In the rows, 128 means zero.
The rows below fall into families. The same turns and mirrors carry the whole set onto itself and the rows of a family onto each other. For each named row, which other rows are in its family? Write them in the order they are listed.
These 40 rows form 5 families of 8 rows each.
Z_624: [121 118 119 120 115 144 130 156 127 144 129 135 102 143  99 144  83 111
 140 116 164 179 129]
Z_967: [127 127  90  91 136 146 147 169 127 115 113 124 131 113 109 139  93 119
 146 139 162 153 118]
Z_276: [144 131 111  86 111 129 125 141 158 128 103 112 118 129  97 136 111 124
 127 122 139 148 120]
Z_869: [134 135 134 107 136 140 128 144 132 148 126 119 133 146  86 171  87 141
 103 117 150 169 106]
Z_729: [136 138 101 102 171 156 140 150 135 134 122 112 140 159  92 136  80 118
 144 143 147 134 104]
Z_306: [128 141  96  96 145 145 160 165 114 115 122 127 125 106 108 139  95 116
 136 132 161 156 113]
Z_777: [138 135 126 117 130 135 137 146 109 145 125 102 155 148 127 158 100 142
 137 119 146 127 132]
Z_843: [135 132 140 108 139 139 133 132 144 151 107 129 133 157  96 172  92 133
 117 133 137 175 118]
Z_182: [135 150 108 105 176 153 151 143 125 135 130 116 134 150  88 136  79 118
 131 134 142 136 100]
Z_972: [141 140 121 132 145 139 145 140 130 137 103 114 114 162 119 133 113 108
 159 131 138 153 130]
Z_297: [133 142 102 129 128 141 124 153 136 131 106 101 123 154 122 132 112 110
 159 129 149 154 116]
Z_882: [124 133 134 102 118 134 128 138 140 150 120 123 141 152  94 165  75 142
 116 121 145 168 116]
Z_42: [134 122 127  99 134 146 117 148 145 146 120 116 141 156  85 171  82 141
 113 124 154 162 109]
Z_70: [145 145 116  91 116 127 136 134 149 126 111 112 111 123  99 132 116 119
 120 111 134 151 115]
Z_557: [160 129 124  94 145 143 142 135 123 139 136 115 113 147  80 130  95 126
 122 100 147 121 130]
Z_642: [143 136 122  84 131 125 148 130 154 130  98 128 116 127 100 140 110 118
 129 135 128 154 127]
Z_815: [136 139 113  83 107 123 143 131 151 132 111 121 115 126 101 125  98 120
 132 118 133 147 128]
Z_459: [151 115 120  93 145 146 138 140 129 145 141 123 110 143  84 129  89 117
 126 113 142 115 137]
Z_398: [160 113 129  92 147 142 151 136 120 139 121 132 113 147  89 138  92 125
 136 117 151 129 152]
Z_166: [131 128 111  92 147 141 164 155 119 122 106 137 136 112 115 156  94 124
 137 145 155 167 130]
Z_856: [135 157 112 135 131 136 136 147 126 131 112  99 121 149 124 133 114 112
 149 122 142 154 110]
Z_790: [149 132 131 103 135 132 154 140 108 135 107 116 155 145 121 159 101 144
 142 126 149 138 143]
Z_98: [131 148 110 130 133 137 133 145 136 140 116 102 124 152 129 132 111 109
 152 131 130 141 115]
Z_563: [160 116 119  88 138 145 128 141 130 141 128 112 121 155  80 135  91 130
 132 109 152 117 138]
Z_512: [134 139 126 112 121 134 144 143 105 143 121 111 157 153 121 150  82 144
 149 117 152 134 134]
Z_103: [126 133 107 103 175 154 146 150 133 142 137 123 134 148  92 141  75 117
 129 143 140 136 107]
Z_362: [135 121 118 120 127 147 132 159 121 135 132 129  96 132  92 146  97 113
 127 108 168 176 122]
Z_354: [122 126  98 101 143 147 154 168 115 126 129 130 131 107 118 148  88 118
 135 141 159 154 122]
Z_550: [140 135 112  88 118 125 139 137 152 133 117 117 111 120 105 131 112 115
 124 124 128 138 125]
Z_429: [129 126 134 108 126 138 122 144 141 153 126 119 139 145 101 173  91 139
 107 123 141 163 115]
Z_330: [141 142 125 118 136 138 145 149 101 136 122 103 156 144 120 161  97 145
 134 114 156 138 122]
Z_427: [123 152 112 130 125 135 138 141 133 138 112 108 125 158 122 124  98 109
 160 129 136 153 117]
Z_473: [119 133  99  93 133 142 158 163 115 123 121 135 133 114 114 139  77 120
 146 136 162 157 127]
Z_677: [125 111 118 127 125 147 124 163 126 146 135 129 101 133 106 153  96 110
 131 119 161 174 127]
Z_726: [147 121 122  93 134 141 143 132 125 145 136 125 115 153  80 123  76 122
 136 108 149 123 142]
Z_805: [134 135 118 110 178 155 152 140 133 141 117 130 127 159  92 146  83 114
 139 147 141 153 116]
Z_26: [135 107 113 112 124 150 118 164 131 136 126 126 101 139  91 145  97 114
 138 116 171 169 129]
Z_322: [123 144 108 100 162 151 151 142 132 140 128 126 138 154  90 134  62 118
 139 141 141 141 107]
Z_511: [140 131 115 109 133 143 135 158 109 134 115 103 162 147 119 159  93 148
 147 126 161 132 126]
Z_349: [138 109 129 124 132 146 138 155 118 141 116 136 102 144 102 152 100 113
 143 120 164 177 145]

The rest of the family of Z_843: Z_972, Z_642, Z_398, Z_166, Z_790, Z_805, Z_349
The rest of the family of Z_777: Z_459, Z_98, Z_103, Z_354, Z_550, Z_429, Z_677
The rest of the family of Z_276: Z_967, Z_729, Z_297, Z_42, Z_563, Z_26, Z_511

The rows below fall into families. The same turns and mirrors carry the whole set onto itself and the rows of a family onto each other. For each named row, which other rows are in its family? Write them in the order they are listed.
These 16 rows form 4 families of 4 rows each.
Z_340: [139 105 137 131 112 170 130  80 125 179 131 140 102  76 143 127 144 129
 142 129 134 137  91 109  99 141 134 156 131 115 131  86 118  98]
Z_84: [139  82 129 126 112 141 118  94 119 135 135 127  96 106 125  92 128 143
 142 133 115 101 108 144 128 150 140 139 128 121 141 101 130 120]
Z_374: [139 110 132 120 164 150 138 117 148 121 141 119  94 121 139 111 124 130
 130 114 100 122 133 118 136 165 113 165 149 121 129 122 109 128]
Z_254: [138 103 149 124 121 150 133  86 124 169 129 135  98  79 134 107 134 140
 155 133 123 146  82 131  97 146 135 152 132 118 142  82 129 112]
Z_720: [142 114 161 109 156 186 134  93 149 155 143 132  95 110 156 144 131 128
 112 106 109 152 122 121 131 154 116 177 123 124 134 116 100  92]
Z_484: [141  80 122 139 107 159 112  93 121 146 136 122 100 100 127 112 147 132
 133 132 129  91 119 126 118 148 146 140 125 113 131 109 126 105]
Z_780: [139 125 148 113 155 161 155  97 151 154 144 143 105 102 151 121 122 128
 141 113 108 160 109 109 116 153 110 177 155 127 128  93 105 120]
Z_920: [139 101 155 142 121 148 131  87 134 163 150 127 108  97 136 114 139 113
 153 132 122 145  97 118  97 141 128 162 156 116 146  74 118 121]
Z_743: [136 124 127 103 149 187 147  97 145 165 129 141  97  86 154 131 125 143
 127 115 116 142 106  97 122 155 116 171 127 124 113 112 107  99]
Z_34: [136 114 122 107 149 158 127 112 136 118 119 123  85 111 140  98 116 151
 128 124 104 120 120 128 150 162 120 160 124 122 127 124 114 121]
Z_407: [137  93 138 128 141 174 111 104 142 127 152 108  90 118 147 126 126 121
 104 122 104 112 129 128 155 156 115 163 122 117 144 125 108 101]
Z_526: [140  73 148 142 111 152 113  83 124 151 164 129  99 106 141 131 136 117
 118 123 118 110 118 145 128 143 126 145 128 118 156 101 121  95]
Z_405: [139 128 146  93 152 175 147  98 143 157 120 139  98  93 146 111 120 154
 142 120 110 158  96 118 121 156 123 172 127 128 121 101 112 111]
Z_536: [137 107 110 117 146 166 128 109 136 128 125 127  87 108 143 120 132 143
 117 114 113 101 133 114 142 162 124 153 122 118 119 136 114 108]
Z_733: [137  92 166 131 135 170 132  89 139 180 160 123  96  87 146 143 139 119
 127 118 119 148  94 125 103 148 123 157 126 116 152  94 119  90]
Z_853: [144  86 140 142 124 135 120  96 130 127 147 122 105 123 125 104 142 120
 142 124 113 107 130 137 122 150 136 150 150 118 141 101 121 128]

The rest of the family of Z_254: Z_84, Z_34, Z_405
The rest of the family of Z_780: Z_374, Z_920, Z_853
The rest of the family of Z_526: Z_720, Z_407, Z_733

The rows below fall into families. The same turns and mirrors carry the whole set onto itself and the rows of a family onto each other. For each named row, which other rows are in its family? Write them in the order they are listed.
These 33 rows form 11 families of 3 rows each.
Z_658: [132 118 126 124 135 106  89 153 118 118 131 148]
Z_771: [119  98 127 136 118 110 129 108 116 114 136 108]
Z_811: [105 106 110 130 152 135 117 111 128 107 141 133]
Z_534: [110 112 103 111 162 121 119 130 113 116 124 139]
Z_121: [127 122 152 143 143 117  91 142 123 118 138 129]
Z_712: [119 109 139 140 161 110 107 160 141 118 130 132]
Z_146: [135  93 153 119 137 106 117 141 105 114 121 142]
Z_618: [151  96 152 126 154 107 117 128 115 109 120 137]
Z_96: [122 119 116 126 159 140 128 110 113 104 133 133]
Z_654: [152 129 132 129 121 116 134 135 127 113 113 121]
Z_580: [140 119 124 145 131 101 129 125 138 137 111 130]
Z_752: [133 115 157 140 151 130 111 144 119  97 133 130]
Z_193: [123  90 135 117 126 101 143 124 109 116 127 125]
Z_312: [134 128 114 147 123 108 133 137 127 122 123 107]
Z_524: [110 101 115 129 159 119 113 107 138 120 130 117]
Z_75: [104 103 111 128 158 122 118 151 110 107 146 135]
Z_944: [131 119 139 122 157 129 107 160 128  96 130 128]
Z_142: [131 119 141 145 148 118  91 151 126 110 130 116]
Z_756: [134  93 138 126 144  99 149 126 123 106 129 114]
Z_574: [133 118 125 149 113 116 139 123 132 122 122 132]
Z_231: [137 124 132 144 126 118 153 133 122 111 123 122]
Z_68: [133  98 119 115 171 112 137 136 112 108 129 139]
Z_504: [120 128 126 146 120 105 136 131 126 130 136 113]
Z_324: [108 125 104 128 157 127 112 121 116 125 142 133]
Z_728: [134 108 157 128 140 110  92 137 119 113 115 131]
Z_906: [114  89 124 107 155 116 127 134 103 111 134 141]
Z_705: [117 109 129 128 120  98 145 132 127 116 123 107]
Z_718: [125 112 146 144 143 125 104 157 132 107 133 144]
Z_833: [122 114 111 111 149 131 126 111 126 100 132 111]
Z_73: [132 112 129 129 107  96 111 119 127 120 132 115]
Z_123: [147 113 140 142 129 113 103 142 107 121 120 147]
Z_56: [103 109 101 115 142 108 115 136 124 111 149 122]
Z_178: [119 120  98 130 158 128 107 118 119 116 132 117]

The rest of the family of Z_231: Z_96, Z_752
The rest of the family of Z_906: Z_146, Z_193
The rest of the family of Z_718: Z_811, Z_574
The rest of the family of Z_73: Z_658, Z_56
The rest of the family of Z_580: Z_712, Z_524
The rest of the family of Z_312: Z_142, Z_178
The rest of the family of Z_123: Z_771, Z_75

The rows below fall into families. The same turns and mirrors carry the whole set onto itself and the rows of a family onto each other. For each named row, which other rows are in its family? Write them in the order they are listed.
These 18 rows form 3 families of 6 rows each.
Z_558: [142 113 121 152 151 159 150 145 150 144 135  93 104 141 137 133 103 138
 167 120 130 110 129 134 148 126 133 134  96 142 125  91 136  93 121 113
 128 125 121 114 128 102 142 111 139 131 134 117 154 131 157 133]
Z_989: [103 120 139 110 121 149 134 117 126 120 136 127 120 110 132 108 155 136
 120 148 121 145 125 132 136 151 148 135 115 121 130 148 148 120 120 149
 110 119 154 149 138  96 137 143 154 116 133 112 130 107 129 126]
Z_455: [139 118 111 124 138 153 159 150 134 132 124  90  81 138 150 142 132 143
 160 137 120 113 107 143 151 136 139 126  89 147 131 105 137  86 117 112
 135 119 120 120 115 108 129 118 136 130 136 127 138 112 158 143]
Z_281: [134 117 103 124 146 175 135 138 143 146 135 108  95 130 145 136 122 135
 150 108 144 110 131 153 156 128 137 110  91 147 116  97 134  95 122 116
 132 134 108 111 132 112 102 119 141 152 123 152 142 108 147 119]
Z_741: [140 111 112 148 145 159 133 135 154 131 137  93 101 136 153 120  95 141
 153 119 133 114 124 136 155 121 140 120  88 137 124  88 138  93 127 118
 132 123 125 105 139 110 130  98 142 131 129 126 158 128 145 124]
Z_250: [140 106 107 126 129 151 147 146 143 124 126  88  86 134 158 126 120 146
 148 131 110 116 104 144 151 134 146 106  82 139 135 101 140  88 120 117
 141 110 122 115 123 117 122 113 136 134 127 137 135 115 146 132]
Z_699: [ 93 106 119 127 135 158 127 120 129 123 138 121 133 126 130 113 140 114
 129 137 142 128 138 133 149 118 153 150 123 109 121 149 141 140 111 147
 112 110 164 143 124 105 132 132 145 115 132 110 151 137 147 121]
Z_105: [141 104 117 139 136 162 137 143 158 148 146 105 102 133 140 117 109 138
 158 120 137 103 121 141 146 122 142 119  98 143 115  89 136 101 125 114
 141 119 125  98 135 118 129 110 143 137 128 134 165 132 152 119]
Z_18: [ 97 117 123 119 134 158 130 107 109 134 130 126 121 126 139 138 142 107
 118 123 148 139 128 138 150 133 147 148 129 122 126 144 142 137 115 154
 105 115 144 161 148  90 123 141 150 128 124 126 141 107 140 121]
Z_941: [103 114 142 114 109 150 142 120 133 129 133 132 126 118 130 117 162 150
 138 139 127 150 126 134 129 148 147 141 122 104 126 146 142 128 108 148
 114 112 140 141 130  98 133 132 165 123 130 120 129 109 123 132]
Z_932: [138 129 107 134 154 176 144 142 147 137 126 100  99 132 153 148 122 136
 155 109 138 111 130 143 151 133 137 127  88 157 110 100 127  90 115 110
 117 139 114 125 118 100 110 120 144 141 130 131 130 110 159 137]
Z_863: [ 95 121 131 117 117 143 143 123 122 130 131 132 117 116 137 114 152 136
 120 138 116 140 125 129 138 138 146 153 127 115 127 148 138 129 110 138
 115 112 156 154 140  99 130 143 155 117 132 117 131 119 139 117]
Z_396: [136 108 108 117 131 148 153 150 140 140 134 106  81 131 154 130 125 141
 153 127 117 109 101 149 152 134 138 111  96 142 125  99 135  89 117 111
 149 117 113 112 129 127 118 123 145 133 123 142 147 114 144 123]
Z_875: [103 116 135 121 136 167 122 105 120 128 134 126 134 118 145 137 136 103
 118 126 143 137 124 134 143 147 152 136 114 125 113 139 147 135 116 161
 101 112 138 156 142  91 127 138 155 124 124 112 149 101 130 125]
Z_304: [104 114 135 119 127 164 128 103 124 133 128 131 128 128 141 139 151 110
 136 128 154 147 120 135 135 145 150 148 119 112 115 142 140 131 117 164
 105 108 123 145 144  98 127 128 165 132 129 120 152 101 133 129]
Z_533: [ 99 102 129 122 144 161 125 117 130 115 143 123 136 118 129 114 132 115
 128 138 136 140 134 131 153 128 149 139 114 104 123 146 149 129 112 155
 113 113 152 145 121 109 141 134 149 109 140 100 151 125 129 122]
Z_81: [ 97 104 128 123 135 159 126 118 142 116 141 127 134 126 135 121 149 120
 148 134 151 141 133 136 146 124 147 146 121  99 118 146 144 134 105 152
 112 108 145 131 115 111 134 118 164 111 138 110 154 127 126 129]
Z_767: [138 122 103 132 149 180 131 134 149 134 120  98  97 130 160 131 115 138
 141 111 134 121 128 141 151 137 145 117  78 145 115  98 129  88 121 120
 127 134 109 117 135 111 102 113 144 148 124 140 138 103 153 125]

The rest of the family of Z_932: Z_558, Z_455, Z_941, Z_304, Z_81
The rest of the family of Z_533: Z_989, Z_741, Z_250, Z_875, Z_767

